In the rows, zero is written as 128.
which system made each run
F, path 1 (8 x 20)
[[176 130 116 179 125 130 141 138 123  87 153  99  92  79 144 142 130  89
   69 111]
 [132 131  96 145 136 117 111 225  83  95 134 109 136 129 100 121 161 151
  126 106]
 [114  86 103 133 119 109  95 142 146 157 139 136 166 165 160 102 195  95
  138  82]
 [169 140 153 137  70 161  84 110 124 166 142 101 104 156 147 121 112 120
  160  68]
 [127 147 145 109 143 184 151 157 134 135 182 153  86 120 108  74  94 102
  115  90]
 [157 107 120 169 131 135 154 138 122  82 169 116 108  71 155 133 152  85
   70 117]
 [153 122  84 151 114 111 119 214  76  99 130 103 131 136 118 142 154 158
  134 102]
 [112 106  91 128 133 105  96 158 153 167 131 144 153 182 140  94 174  94
  139  77]]
Y, path 2 (8 x 20)
[[144  91 136 111  68 156 124 138  76 138 164 124 137 140 160 134 133 171
  184  94]
 [101  78  66 117 150  97 147 114 173 142 124 155 145 132 181 107 134  87
  128 119]
 [157 187  96 155 153  98 112 157 147 132  82 108  94 148  84 140  80 119
  105 124]
 [123 154 190 116 142 178 141 161  99 114 180 146 120 117  75 101 152 135
  106 124]
 [132 106 161 143  82 124 113  67 132 119 130 111 156 118 173 161 200 121
  118 148]
 [138 107  61 113  90 112 130 159 107 136 108 121 122 158 168 138  99 167
  188 104]
 [ 86 122  90 118 198 121 134 160 173 134 127 153 127 124 115  70 115  86
  110 118]
 [166 184 175 172 139 125  89 111 138 130 112  93 108 122  78 146 125 105
   84 129]]
B, path 3 (8 x 20)
[[122  77 101 120 177 110 178 131 135 156 170 186 143 126 124 105 109  93
  104 108]
 [133 169 177 144 139 137 143  97 128  86 114 111 114  88 100 160 134 138
   83 189]
 [117 103 127  95  81 150 122 148  77 128 138 125 143 142 149 130 129 196
  201 122]
 [102  94  82 143 143  96 113 112 184 127 109 123 148 126 181 110 169  77
  110 126]
 [154 175 134 147 152 117 101 115 137 152  87 107 100 128  84 138  43 133
  130 131]
 [123  75 151 101 146 150 177 127  91 151 195 183 147 116 117 112 114 134
  133 110]
 [127 141 150 148 104 128 136  89 141  75 118 103 126  94 157 166 186 123
   89 179]
 [136 132  85 112  91 117 105 158 103 137  91 104 122 159 144 143  94 183
  197 116]]
G, path 4 (8 x 20)
[[179 125  97 127  76 109 163  95 117 152 117 135 102 159 161 182  80 142
  147 120]
 [123 172  93 127 175  92 168 147 158 113  94 148 104 143  86 144 107 112
   80 164]
 [123 164 146 166 142 138  68 165 136  90 114  75 123 105 108 106 174 112
   99 125]
 [120 126 157 100  82 176 118 165  87 132 170 136 131 153 129 106 165 163
  170  95]
 [132  84  94 108  94 117 183  93 147 148 157 172 131 153 188 140 148 101
  126 116]
 [174 161  93 157 125  95 125 102 158 152  88 113  92 144 128 157  66 100
  109 116]
 [129 181 146 136 176 142 139 179 118 101 131 129 103 112  54 116 116 128
   84 142]
 [121 117 153 147 100 153 109 154 101  75 154  99 142  98 148 124 214 136
  117 132]]
R, path 5 (8 x 20)
[[120 158 157 149 130 125  79 123 170 142 120 117 141 159 112 113 203  79
   95 114]
 [122 129 193  97  75 169 121  90 119 160 161 148 139 164 134 128 169 142
  156 116]
 [151 106 105 108  69 145 192 103 117 114 157 147  98 128 193 158 120 136
  139 128]
 [188 160  81 165 103 114 138 163 117 104 117  97  75 127 134 157 103 118
  104 104]
 [141 157 137 156 155 139 103 186 132 126 156 124 115 134  83  92 160  86
   84  84]
 [109 104 174 136 110 136  94 105 137 137 155 129 167 136 144 116 224 102
  115 116]
 [138 107 131 100  55 136 134 101 111 160 138 142 138 178 172 151 147 156
  179 108]
 [158 155  76 110  89 134 190 131 147 123 132 148  68 156 160 146  95 111
  118 116]]
G, path 6 (8 x 20)
[[166 105  92 156 157  67 136 150  92 160 118 144 151 145  88 162  89 139
  121 110]
 [130 146 177 153 162  94 116 108 126 136 117 139 164 141  64 156 177 120
   78 159]
 [106 169 200 113  91 171  91  86 140 118 116 104 126 130 129 127 168 142
  140 157]
 [ 86 126 118  73 102 182 155 119 148 115 139 140  99 122 179  90 106 143
  175 138]
 [131  79  50 139 152 110 141 146 140 125 126 126 117  98 177 108  77 105
  136 101]
 [169 111 108 172 171  79 111 165  90 151 121 122 149 128  76 145  91 132
  115 100]
 [132 133 189 143 148 110 126 117 100 135 140 144 170 136  67 156 187 139
   92 153]
 [105 150 183 109  78 157 110  66 147 120 113 116 134 137 156 143 177 142
  144 166]]
R, path 7 (8 x 20)
[[115 139  72 101 115  91 145  97 176 154  75 147 119 178 159 144 104 124
  151 149]
 [135 202 154 117 139 146 141 106 156 130 102 125  77 135  85 135  68 126
  110 157]
 [126 125 184 138 159 166 143 127 100  90 170 121 121  57  99 113 118 134
   96 149]
 [129  58 116 155 139 109 108 151  76 108 140 106 177  82 149 135 151 155
  145 125]
 [111  99  59 119 140  79 110 162 136 161  95 139 158 176 139 118 125 133
  166 103]
 [ 99 177 118 105 145 113 129  96 200 154  79 149 113 175 115 117 118  98
  118 151]
 [122 170 207 113 125 170 133  71 131 124 129 125 108 109  98 134 101 143
  119 168]
 [137  83 149 127 131 156 165 134  69  94 175 127 131  62 136 136 103 164
  134 141]]
U, path 8 (8 x 20)
[[153 139 133  94 106 145 175 117 114 172 152 170  97 167 115 137  63 145
  152 107]
 [106 162 119 113 149 135 180 103 182  96 120 151  92 114 133 124 132  90
   75 172]
 [133 155 105 159 134 125  92 173 112  72  88  65 109  85 126 129 114 155
  131 146]
 [ 92  66 108 112 144 125 115 176  97 128 150 139 178 126 141  93 166 151
  165 106]
 [153 109 152 157 117  94  90  74 146 186 126 135 164 166 129 148 166  92
  114 101]
 [166 164 161 113 113 154 151 114 109 165 145 149  90 150  87 140  57 142
  136 111]
 [ 89 143 133  95 149 149 190 103 158  85 133 156 106  96 139 124 128 121
  100 188]
 [130 140  82 159 122 102  95 149 133  76  70  68 121  98 156 148 130 145
  132 152]]
Y, path 9 (8 x 20)
[[158 162 173 122  70 137 106 112 109 169 132 132 129 194 101 156 155 147
  149 103]
 [102 120 112  79  83 164 167 123 152 129 158 163 107 158 186 103 160 112
  147 115]
 [132 147  64 153 126 114 120 143 170  86  90  88  91 104 175 127 123  95
  107 133]
 [148 133 121 161 163 134 105 208  81 105 147 101 120  96  85 108 112 140
  116  97]
 [125  93 178 151 149 113 104 114 113 153 161 144 186 131 100 127 200 107
   99 116]
 [155 140 123 120  69 104 117 101 130 173 108 137 137 204 141 170 153 139
  154 111]
 [ 98 151  82  76 111 157 165 162 161 125 137 160  90 168 156  91 124 118
  147 114]
 [122 165 114 156 146 139 107 138 174  80 110  87  89  88 143 105 141  83
   82 137]]
B, path 10 (8 x 20)
[[ 94 149 111  78 119 131 133 161 147 163 126 170 132 208 113  98 151 135
  161 108]
 [102 176 141 119 141 167 125 129 191 114 138 130  88 124 130  78 145  70
   91 123]
 [170 159 154 147 102 179 105 166  94 114 160  93  82 109 112 112 101 134
  130  85]
 [160  85 113 159 117 112 130 172  89 126 178 134 152 132 133 134 191 109
  104  82]
 [143 174 125 153 127  84 109 145 135 125  88 120 139 174  86 168 185 126
   92 145]
 [ 99 167 134  76 123 141 132 160 133 162 124 165 127 201  86 101 135 149
  161 116]
 [ 95 154 149 107 128 180 132 127 179 114 158 139  99 124 144  74 165  77
  102 119]
 [173 167 142 158  91 168  96 156 110 104 142  75  78 108 131 122 115 123
  125  88]]
U, path 11 (8 x 20)
[[ 89 115 122 112 151  79 102 117 133 153  75 136 186 163 109 142 147 162
  159 163]
 [116 129 111 115 157 105  99 104 160 191  90 138 135 163 115 108  64 121
  164 110]
 [126 115 125 135 195 126 146 109 154 151 140 150 112  95 108  97  52  91
  104 122]
 [144 110 125 164 182  97 149 124 107  96 121 119 137  63 103 155  96 132
   84 165]
 [121 107  96 129 154  73 145 164  82 114  99 136 169 133 100 166 133 183
  138 163]
 [ 97 129 101 110 156  76 112 136 150 171  84 155 171 190  99 128 144 135
  146 136]
 [119 152 144 127 176 121  87 111 165 181  99 132 127 145  84  95  68 108
  135 114]
 [117 105 149 131 191 139 140 101 128 133 138 135 128  63 109 103  49 124
  119 145]]
F, path 12 (8 x 20)
[[ 94 141 126 107 125 151 129 201  85  74 132 114 134 117 110 113 163 184
  151 150]
 [102  61  76 113 122 103 140 114 147 143 131 151 161 139 196 118 155 113
  151 117]
 [182 142 123 154 100 114  92 102 123 173 103 100 109 150 130 152  62 131
  154  90]
 [111 163 166 116 185 150 129 146 144 148 148 155 116 133  59  83 105 107
  101 120]
 [129 115 167 152 115 144 140  97 125  82 157 117 136  83 153 145 195 107
   79 155]
 [133 127  89 108  83 129 149 182  75  95 126 121 121 143 144 155 136 191
  172 132]
 [107 106  59 114 150  91 134 134 176 163 109 157 134 166 155 103 114  92
  137 104]
 [162 152 161 177 130 128  62  88 147 152 102  78 118 109 117 132  94 102
  119 108]]

runs to name
path 13 (2 x 20)
[[ 89 121 110 130 197  73 123 138 139 127  82 140 173 124  89 133 129 141
  119 175]
 [ 84 138 194  95 148 152 103  82 138 157 113 135 152 128  99 107 104 157
  161 158]]
 | B
path 14 (2 x 20)
[[ 89 127 134 114 178 153  84 160 142 149 126 121 130 117 105  53  86 122
  159 100]
 [125  68 161 157 170 122 111  74 132 144 148 124 164  65 141 113 111  99
  111 129]]
 | U
path 15 (2 x 20)
[[139 147 148 161 147  98  57 161 113 152 106 105 163 158  71 130 162 133
  124 108]
 [128 141 167 110 121 130 120 110 143 191 146 172 149 198  92 118 163 111
  128  99]]
 | B
path 16 (2 x 20)
[[162  94 151 132  70 150 104 121  82 155 168 117 142 143 155 137 139 150
  168  77]
 [150 139 114 103 115 152 170 148 133 164 173 175  91 173 122 107  99 104
  127  75]]
 | F
path 17 (2 x 20)
[[117 135 124 148 146  68  94 128 135 139  80 123 177 167  94 157 183 134
  115 154]
 [116 149 143 102 141 128  91 135 126 183 103 134 137 170  81 108  76 160
  181 110]]
 | U
path 18 (2 x 20)
[[158 109 189 169 109 144  80 121  85 127 162  97 154 102 118 137 176 128
  117 105]
 [167 120 119 144  75  91 117 113 116 164 120 133 150 193 139 176 178 128
  135 105]]
 | B
path 19 (2 x 20)
[[164 109 117 151 110  99  78 129 111 190 124 118 150 174 125 133 116 125
  158  66]
 [132 134 109 102 132 130 169 138 157 169 162 186 112 184 118 105 131  87
  110  89]]
 | Y
path 20 (2 x 20)
[[104  83  88 107 141 154 137 142 127 122 144 126 115  87 177  82  68 134
  171 109]
 [151  63  82 158 171  80 136 146  95 145 133 135 156  99 128 135  81 131
  131 106]]
 | G
path 21 (2 x 20)
[[133 113  74 166 191  97 121 184 134 110 126 117 126  96 113 104 114  93
   90 108]
 [145 106 146 178 135 100  63 149 100 134 130  96 176 123 109 135 186 124
  118 102]]
 | F
path 22 (2 x 20)
[[ 95 163 143 143 188 108 105 129 162 103  88 116 141 107  84 118 144 114
   87 178]
 [ 90 104 168 124 119 128  97 107 105 104 111 106 178 103 137 139 176 173
  154 175]]
 | F
path 23 (2 x 20)
[[121 156 183 107 140 158 117 164  96 154 158 152 135 162  56 106 137 152
  137 109]
 [120  92 158 124 103 149 153  80 140 112 171 144 138 103 180 132 190  98
  102 140]]
 | G
path 24 (2 x 20)
[[125 150 129 146 134 104 110 173 132 117 126 131 151 166  93 133 223 111
   89 122]
 [119 195 152 112 111 139  93 157 143 153 110 130 121 198  80 117 161 135
  139 114]]
 | B
path 25 (2 x 20)
[[120 154  74 101  94 104 156 105 172 129  79 138 106 174 169 156 122 133
  145 154]
 [ 99 172 103 108 152 161 134 184 142  87 112 112  82 104 119  84  87 139
  135 139]]
 | Y
path 26 (2 x 20)
[[108 181 149  94  67 153 106 118 150 129 104 121 116 187 137 134 175 150
  157 139]
 [117 143  79 107 108 154 122 157 172 140 134 132  88 158 169  79 119  93
  147  79]]
 | B
path 27 (2 x 20)
[[109 164  80 104 136 109 154 136 191 143  99 161 105 184 129 114 134  89
  110 129]
 [151 162 132 167 147 148  86 149 159 126 137  97  91 111 116  90 121  70
   92  83]]
 | G
path 28 (2 x 20)
[[ 92 130 122 137 158 134  65 115 161 122  81  83 131  89 145  91  86 129
  159 140]
 [149  79 151 146 152 131  98  91 116 180 151 125 144 100 127 109  63 115
  150  86]]
 | B
path 29 (2 x 20)
[[105 160  84 122 151  93  87 142 170 149  56 114 129 169 114 113 103 130
  152 134]
 [101 130 157 132 185 151  91 156 143 146 155 135 139 117  84  60 133  93
  111  98]]
 | G
